Rotation paths and how fast each direction turns (degrees a step):
Each turn is a multiple of 5 degrees from 10 to 175, or 0.
Each row of a path follows its step; steps can be skipped.
Rotation 1:
step 0: [  8   9  -1  15 -11  -6   0  10 -16 -18  -5   3   1  -3 -16 -13  16 -22
  -3  17 -18   1 -10  -3  -1   6 -14  -9  10  -6  11   0  12  -5  -2  22
   7  -7 -15  -4  19  -2  11   9 -14  -7 -10  -4   4  10 -25  -4   3 -10
 -19  -4]
step 1: [ 14 -13   7  -8  -5  -4  -7  -7 -16  13   7  23  18  10 -21  -6  11   0
   0   4  -1   7   0 -11  -7   4 -14   9  17 -12  10  -6  -9 -12   8   6
  -4   6 -23   3  12 -10 -13   5   5  -9 -16  -4   2  22  -2  -6  23 -15
 -12  -8]
step 2: [  6   2   6  -6 -22  20   0   7 -11  -7  -7   0   3   0  -8 -21   3  18
 -16   5 -18  -1 -10   2 -10  -2  -9  22   0 -22  -5  -5  17 -14   7  11
  10   4  -2   7   1 -28  -5  -2   5 -18  -7   3   2   7  20 -10  11   4
  -6 -10]
step 3: [ 13  29  -3  -6 -26  -6  12 -13  -2 -17 -10   8  16   3 -14   4  -2  -4
 -14  10 -13 -12   9  -6  10 -14  -2  11  -2  -4   9   2  -6  -6  -5   8
  -2  11 -16  -3   0 -19  14   4  24 -16   7  -2   4 -11   7  -2   5  -4
 -20   0]
step 4: [  4  -3 -14 -13 -11  12  -3  -3  -6  11  -8  30  -4   0  -5   3   2  12
  16  18  -7 -23   0 -10  -8  -6  -1  10  -3   3  26   5  -1 -20  -3  20
  -1  -2 -20   8  21 -12  22   3   0  -2   8   4   2 -10   6   3  -1  -2
   2   7]
step 5: [  2 -11 -11  -5 -24   4 -23  12  11   2 -10   0   1 -11  -8  -8 -13   5
  -4   7   2  -9   6 -10  10   4 -25  11 -14  -8   6  -5  -3   6 -10  13
   1 -12 -14  11  13 -14  14  23 -14 -14  13 -16   8   8  -4  10  10  -1
  -9 -10]
step 6: [ -5  -6  -9  12 -11  -6  -7  12   5   1  -1  19  -1  10  -8 -10   8   0
   0   0 -15   4  25   2   2 -13  -6  -5  -8  -7  18   6 -13  20   7   7
   5  -5 -16  -5  23 -11   0 -12  -3 -20   8  -3  16   8  10 -12   4   8
 -24 -20]
step 7: [  4  10  -8   2  -5  14 -25  14 -19   5   4   8  16   7 -17 -30   3 -10
   6  21 -15 -13  -4  -4   3 -20  -4   6  10  -9   6   6  -1  12   5  -1
  -5  -8  -4  -6  12 -15  -1 -12  -7 -16   0   4 -13  10  -7   4 -17  -8
 -10   2]
step 8: [  5  14  -4 -12  -8   6  -9  -6  -4  14  -4  14  11  10 -13  -5  31  -1
 -20   2 -13  -1  11 -11  13  -4  -8   6   7 -15  10  -8   2 -12  -5   3
  -2  -7  -3   2   0 -15   0  -3  -3   1  -2 -11  -9  27  -7  26   5  18
 -18   0]
Speeds:
[ 4 -1  0  0 -1 -3  0 -4 -2 -2 -3 -5 -2  2 -2  5 -4  6  0  2 -3  3 -1  0
 -2 -1  2  2  0 -5  2 -1  0 -4  2  3 -1  1  0 -1  1 -2 -2  3  7  0 -2  0
  4 -6  1  5  2 -1  7 -1] -> 45
[-2  4  3  4  0 -5  1 -1  0  0 -7 -1  4  3  0  2  2 -3 -2  3  2  0 -1  2
  0  3 -1 -3  1  4  1  1 -3  1 -6  1  2  0  1 -4  5  2 -1 -1 -2 -1  0  7
  3 -1  7  1  5  0 -3  1] -> 125
[-1  4  3 -2 -2 -2 -1  3 -2 -6 -1  0 -2  2 -3 -1 -4 -3  2  4  3  3 -5  0
  2 -1 -7  5  1  4 -2 -5  1  6 -1 -5  0 -4 -1  1 -1 -1  1  4  2  4 -1 -2
  1  0  0  2 -3 -2 -1  1] -> 155
Rotation 2:
step 0: [ -1  -8 -29  -9 -10  -4   3   7   4   9  -7   3   8  23 -17   3   2   8
  -3   6   5  -2  22  -5   2  11 -14   9  -4  -1  -2 -13 -14   8   3   4
  -5  14  11  -1  -3  -4   4  15  -1   4   8   5  -7   3  -6  18 -18 -19
   3 -11]
step 1: [  0   4  -7   0  10   3   2  -6   1  -6 -28   2  -1  12  -1   7 -20   0
  11  10  -3  13 -11   1   7   4 -18   7  -4 -23 -16  -7   8   2  11   1
   5  -1   0  -3  13  -4  14  20   8   2  -1  13   5  -3  25  10  12 -12
   4  -1]
step 2: [  7  -5 -19   2 -12  10  17 -11  -1  -1   9  -2   3  14  -1  12  -2  -8
   3   0  11  -4  -3   0  23  -2   8  14   8  12 -11   6  12  14  -6  15
  -1  -2 -12   7 -14  -2   0   9  16  -1 -15  14   6  -2  12   4  -4 -24
   1  17]
step 3: [ -7  -7  -6   6  22   7  12  -1 -11  -8   6  11 -18   4   8   2 -12   3
 -15 -11  -8   9   8   8  -8  14  -5  16   4 -19  -2  -6  -9  18   1  18
 -19   7 -10  -3 -14  -4  -1  12  -6 -11 -13  -4  10   1   6 -14   4  -9
  -3   8]
step 4: [ -5 -19  -2   9   3  18  -7 -13  -1  -9   1 -11 -10 -10   6   0 -13  -3
  13  -9  -1   5  -1 -13   5  16  10  10  -4   3 -11  -6  -2  15  -5   1
  16   1 -11  -9 -28   2   9   3  11   4   8  -2 -18   8   8  -9 -10  -1
 -18 -18]
step 5: [ -3  20  -2  11  -6  -6   8  -4  -8 -12   4 -11  -7 -15  11   0  -9  19
  -6 -19   4   2  13 -11  -5  12   6   3   2 -10  -6   0   6  14 -25  13
  -7  -7  15 -14   8 -16  -2 -11  14  18   3  10   0   5   3 -10  -1 -11
   2  -4]
step 6: [  2  12 -12  -4 -14   7  -4  -9  24 -16   1  -8   4 -15  16   2   5 -17
   0 -15 -14   0 -11 -13 -11   9   8  11  -6  -8  -2  -1   6 -11  -4  -8
  -9  28   1 -10  -7 -16  -2   3 -17   3  -3  10   0  -3   3 -10  -9  -3
  -7   2]
step 7: [ 20  10   3   5  -9 -10   2   0  10 -10  20  13   2  -1 -16  -2 -15  -8
   3  -4   4  -6  -1   0  -8  11   4   4  -1 -21  12 -15   2   7   3  -4
 -10   6   9  -8  -8 -16 -10  10  20  -1   6  15 -17   1 -20  15 -10   6
  -1 -10]
step 8: [-15   9  -8  11 -10 -18  -6  -1   2   8 -16  -4  -7   8 -13 -11  14 -22
   2  -7  19  10  -8  -9   5   9 -22   5 -10  -6  -3 -13  -1 -12  10   7
 -14   7  -1 -15   3 -12  -6  11   3  12   6   2 -19  -3  -3  -2   3 -13
  -1  -4]
Speeds:
[ 0 -1  4  2 -3 -1 -1 -5  2 -5  4 -2 -2  2 -5 -3 -3 -1 -2  5 -1 -4  2 -5
  2 -1  0 -2  1  0 -3  4  0 -2 -2 -6  4  0 -6  3 -2 -4  3 -1  3 -3 -2  0
  2  1  3  3 -4  3 -2  0] -> 145
[ 5  6  1 -1 -1 -2  2 -1  1  2 -1  0 -1 -4  4  6 -1 -2  3  3 -1  0  4  2
  3  0  4  2  3  3 -7  2  5 -2 -5 -4 -1  5  1 -1  4  0  0 -1 -1 -3  0  1
  1 -4  1  1  5 -2 -1  4] -> 90
Rotation 3:
step 0: [  0   0 -10   6   3   5  14 -15  -6   8   1  10 -16   8 -21   7  -6  18
  -2  -4 -17 -11  -3  12  17  -2   7 -11   0   6  -6  -3  -5 -22 -11  12
   4   0  -2  -9   2 -17  -9  -3  12  -6  -3  -6  11  -7  -1  -3   6  -4
 -11  -3]
step 1: [ 19 -14   9   6  -1  -1  -2  -4   0   4  -7  -6  -3 -11 -12  13   8   5
   4 -23   0   1 -15   3  -9  -3  -9   6   7  -1 -12  -7   5  -2   9   0
  -1   3 -20   8   9  15  -3   4  -2  -2 -10   5  10 -26  -1  -5  -3  10
  22   6]
step 2: [ 19   7  -1  20  -3  22 -11   7   3   4  12   7 -11 -10   0 -11  -3  10
  -5  -5  -1  -2   0  11  17   3   7  -8 -13  -6  -9   1   7   3   7  14
 -21  19   1   1  -3  -3  -8  -2  21  -2   7   3   3   0  -1   4   4 -10
 -10   0]
step 3: [ 17  -2   9  -4  13   4  -1  -4  -5   2 -13   1 -11  -1  -2  -6  11  11
   2 -15 -19  11  14   9  -8   4 -10   0  -6  10  -3  -5 -15  -7   9   4
  11   7  -8 -17  11   9  -7   2 -12   2   0 -20   6   6  11  15  -6  -5
  15   1]
step 4: [ -4   6   7   3  17  14  -5   2  -9   1  14  13 -16  -8  10   1   3  25
  16   0   8   4  -4  -2  -7  -9  22   1   1 -11   3   1   0  11   6 -13
  -9   2 -18 -13  -2   2  -5   5  10  -1  -6   9  13 -10   4  -6  -6   2
 -11   3]
step 5: [ 24  -5  -8 -16   3 -11   3  -3  13   6  -3  10 -13   5  -5  10  -9  -7
   5  -7 -11  14   8  -4   4  18  11 -10  18  -4  -4  -2  -4  11   8  15
   2  11  -3  -6  10  -2  -5  10  10   2   0  -4  11  16  17   0   9   8
   0   2]
step 6: [  0  12 -11  -2   3  -1 -10 -23  -2 -12   8  19 -12  -6   0   4   5  12
  -2 -12   7   0   4   4   8  -1   1  20  10   2   4   2  -4   3 -10   2
   0   3  -8   7  -2 -11 -15  -2  -8  10 -11   0  10 -21   6  12 -12 -13
   0  18]
step 7: [ 17  -6  11 -22   4  -5  -4  -4  -3   0 -12  12   1 -10 -18  -1  -7  14
   3   9   6   9  11   4  -9  14  -3   5   0 -19  -4   3  12  -4   7   5
 -19  15  -2   1   4  -3  11   7  -3 -11  17  13  14  -3  -7   3  10   2
   3   2]
step 8: [ -8  17   4   1 -10   4 -16  -4  13  10  -6   0  -4  -4   8  13   4   4
 -16  -4 -16  -5  13  -4   5  -1  -7  -6   8  13  -5   2 -11  18  -4  -6
  -4  16 -14  -6  -1  -9  -4  -9   0 -11   9   3  13 -10   7  23   5  -4
 -13   7]
Speeds:
[ 1  2 -2 -1 -5  0 -1  0  5  2  0  3 -1 -1 -3  0  2 -2 -4  2 -1 -2  2  4
  1 -1  0 -1  0  3  2 -5 -2 -1  5  0  0 -1 -5  1  2 -7  3  0  3  1  2 -6
 -1  8 -1 -1  4  0 -3 -2] -> 135
[ 0 -2  3 -4 -5 -3  6  1 -2  2  0  3  3  0  2  1 -1 -1  5 -1 -2  1  2 -2
  0  1  5 -4 -5  2  1  4  0 -2  1  6 -1  9  0  3 -2 -1  0 -2  3 -4 -3 -1
 -2  1 -2  1 -3 -2 -4 -1] -> 140
Rotation 4:
step 0: [  5  23  14  -6 -13  -2  -4   3  -3   6  -4  -4   7   1  19  -8 -20   5
  -6  -6  -5   8 -15  16   1 -15  -9   1  -9  -1  -6   0  10 -21   1  -4
   6  14   9   7  10  -6  14  -6   5   3 -21   4  19  10 -13   4   4  -4
   2   0]
step 1: [  2   7   5 -17  -7  -1 -12 -22  -2   7  -6  11   3   2   0   0  -7  -6
  -7 -11   2   1   7  -4 -24  15  -8  -1 -17   1  -1  10   3   2  16  11
 -11  19  13   9  -2   2  12  -3  -9  -2 -10 -18   2   7 -22  -8   2  10
  -4  11]
step 2: [ -1  36  -1   0 -20  19   5   2  -4 -17  -8   2   6  12  -4   6   4  12
  10  -2  16  11   0   6 -10  10   0  -2   5  -9 -12   4  -2 -15  12   1
 -13  -3   4  -1  -2   6   0  -3 -12   6  -2   2  -7  -5 -14 -15 -13   9
  -6   4]
step 3: [  9  28 -16   3   2   2  -2 -10  -2  12  -9  12 -11   8  -7   9   3   9
  -3  -4  -2  -6   4  10  -3   7  12  -2  -4  10  14  13   0   0  -7 -16
  -3  -3   8  13 -28   5  -3   4   4  -7  -1   8 -18   7 -13 -15  -9  -9
  -7 -12]
step 4: [ 18  14  -9   6 -12  11   0  12   1   5  12  -5  -6  -8  -1  -3  -5  -6
  -3   0 -12   0 -25  10  17  -4   2  17   0  -7   8   9   8 -14  11 -16
 -14 -15  19   3  -6 -10   2   1   8  -3   3  -7  -3  15 -11   5 -10   5
 -11  -1]
step 5: [  5  -5 -10   9 -15  -8 -14   2  -5   1   4  20   1  -4   3  10 -14  -3
   0   6 -14   7   0  -5 -23 -14  -5  10  -1  -4   5  -1  14 -12   5  -2
  10   5  19  15 -19 -15  -2  -5 -12  -9  -4 -13  -5  18  -7  14   1   0
  11   1]
step 6: [  9   2   0  10 -22   0  -2 -16  -1 -11  -2   8  18 -17   6   8 -13   8
  13   2   8  13 -13   2 -11  10  -1  -5 -14 -21   2   4   9  -3   4  10
 -11  -8   3   9  17  -2  -5 -19  -6  -9  -4   2  -6  19  11  -2   1   0
 -10  -1]
step 7: [  3  17 -11   6   2   3   2 -11 -10   8   7   9  -1  14   0  12  -3  15
   7  -9  15  -2   3  11 -18  -9   9 -13  -3 -15   4 -22  -4   5   2  -1
 -11  16  10  12   4  11   8 -20   5  -2   8  11  -1  13 -12  10   6 -12
   2  -4]
step 8: [ 13  12   1  -2   2   5   1  -3  -1  -1  -6 -14  -7   9   4 -11  -2  11
   2  -4  -9 -11 -17   9  -5  12  -1  -3 -13 -13  -1   7  18 -18   9 -17
  -4  15   9  16   6  12  23  -2  11  -9  11   9   7   6   6 -15  -5 -14
   1   6]
Speeds:
[ 2  2  1 -4 -2  1  3  7 -4 -1 -2 -4  1  1 -1  1  0  0 -2  0  2 -2  3 -2
  0  1  2 -6  0  8 -2  5  4  2 -1  1 -4 -1  4 -3 -2  1  0  6 -2  6 -1 -1
 -3  3 -2 -3 -2  0  0  1] -> 45
[-1  2  0 -1  1 -3  2  1  0  5 -5 -6  2  0 -1 -1  3 -2  1 -3  6 -6 -3  6
  1 -1  1 -1  1 -3  3 -2  4 -4 -2  3  2 -4 -1 -2 -5  1  1  0  4 -4  3 -3
 -1 -1 -2  2  2 -2  1 -2] -> 85
[ 1  0 -6  1  4  3 -1 -1  3  2 -1  0  0  5  2 -5  2  3  2  4 -2  4  1 -1
  1  0  0  0  1  4  3  1 -1 -4  0 -4 -1 -5  2  3 -1  8  0  2  7  3  3 -3
 -1 -1  3  0 -2  0  1  2] -> 70
Rotation 5:
step 0: [ -4  -1  -5 -13 -10 -17   1   6   9  20  -5  -9  -8   9  11   9  -5  -5
 -12   1   6   0  19  -9  -1   6 -10  -6   2   1  -5  -3   2  16  -4   3
   4 -28  -7   0  -8  11  -3  21 -19  -2 -14  -5   3  13 -16   9 -11   8
   7   2]
step 1: [  4 -10 -14   3   7 -14 -14   5  -3   3  -4   9  -2   3  24  14   1   0
   1   1  -4 -24  -1 -17  -6 -12  10   7   0  -5   3  -7  -9  -4  -5  -9
  -3  -2   5 -10  -1  10 -12  -7   1   6  -6 -18  -7  -4  11  29   4  13
  16  -5]
step 2: [ -5  -1   2 -15 -16 -12  -6   3 -21   0  -8  10   3 -14   5  12   4  -7
   3 -11  24  -1   7 -12  -2   3 -18  -2  22  -9  11 -16   9   2  -9   9
  -9  -5   4  -8   5   4  -3 -11  -4 -11  11 -17   2  -6  -4   8   3 -12
 -12   6]
step 3: [ 10 -12  -6   5 -17  -2 -11  -6   2   2 -18   2   5  -3  17 -10  12   5
  -6   6  -6   4  18   8  12  13  17 -12  12  -2   0 -11   8  -8  11  -9
   5 -24   1 -13   0  -6   4 -13  -6   2   3 -17  10  -7  -8   0   2  11
   8  16]
step 4: [ -2   5  -1 -11 -31  -6  -2   9  12   6 -10  16  -9  11  23  13  -7  -2
 -10  15   5  -2   7  -8 -20   1  -2 -16  -8  -4 -10 -13  -6   4   4   2
  -6 -12   1  11  11   4   1  -2   3   8  13   7  -6  19  -1   7  -3   1
   7   4]
step 5: [ -6 -14  -8  -8 -13 -23  -5  -3  13  17   2  -1   6  10   1  15  10  -4
   5 -14  11 -18   2   1  -1  18   2  10 -12   0   0 -14   2 -11  -5   4
  -1  -1 -16 -11 -17   5   6 -11   0  -5  -5 -18 -14   7  -5  11   2   9
  10  -9]
step 6: [ 15  -9   3   1 -17  -6  -8 -10 -19  13  10  10   8 -20   1   4   0 -11
   8   8  -5 -18   7 -15  -6   6  -1 -11  13   0  11 -10 -17  11 -19   2
  -5  -8  10   8   3  -7   2 -11   0   6   8 -15  -4 -11  -6   5  -5   5
   9  -9]
step 7: [  3  11   5  -4  -4  -4  -9  -7   7  15  -9   8  -6 -11  11   4  -6 -10
  -5  -6   6   4   9  -1  10  19  10  -9  11  -2  -7 -16   8  -8   0  10
 -10 -15  -1 -29  26  -6  11  11  14  -4  -1   0  -3 -13 -11   9   8   2
   1   6]
step 8: [  0   0  -2 -22 -29  -7   5  -2   1   7   1  -1  16   4  17   1   0   5
  -8  16 -10   2  11 -17   4   5  16   2   2  -3   5  -6 -15  -8  18  23
  -2  -3  -6  -1  -8   8  -9  -3  -2  14  -1   6   2   2  -2   5  14  10
   8  15]
Speeds:
[-2  3 -1 -4  3  0  1 -6  3  0 -1  4  0 -1  4 -3  3  5  0 -2 -3  5  1  5
 -2  2  2 -2  3  2 -2 -3  0  3  2  3  3 -3  2 -1  3  2 -5  0  0  5 -2  5
  1  1 -6 -1 -5 -2  2  0] -> 90
[-3  0 -6 -4 -1 -3  0 -3  5 -2 -1 -3  0 -3  2 -2  3 -2  3  2  0 -1 -2 -1
  2 -6  0  2 -3 -5 -1  1  0  4 -2  1  4  4 -5  1 -1  1 -2  1  3  5  3 -2
 -5  3  0  6  1 -2 -2  2] -> 95
[-3  1  0 -1  2  2 -2  0 -4  5  1  1  2 -3  5 -5  0 -2  3 -2  0 -1 -1 -5
  5 -3  0  0  3  0  3 -4  3 -2  3  0  1  1  3 -1  5 -2 -3 -1 -1  1 -4  2
  2 -2  4  0  6 -2 -5  6] -> 70
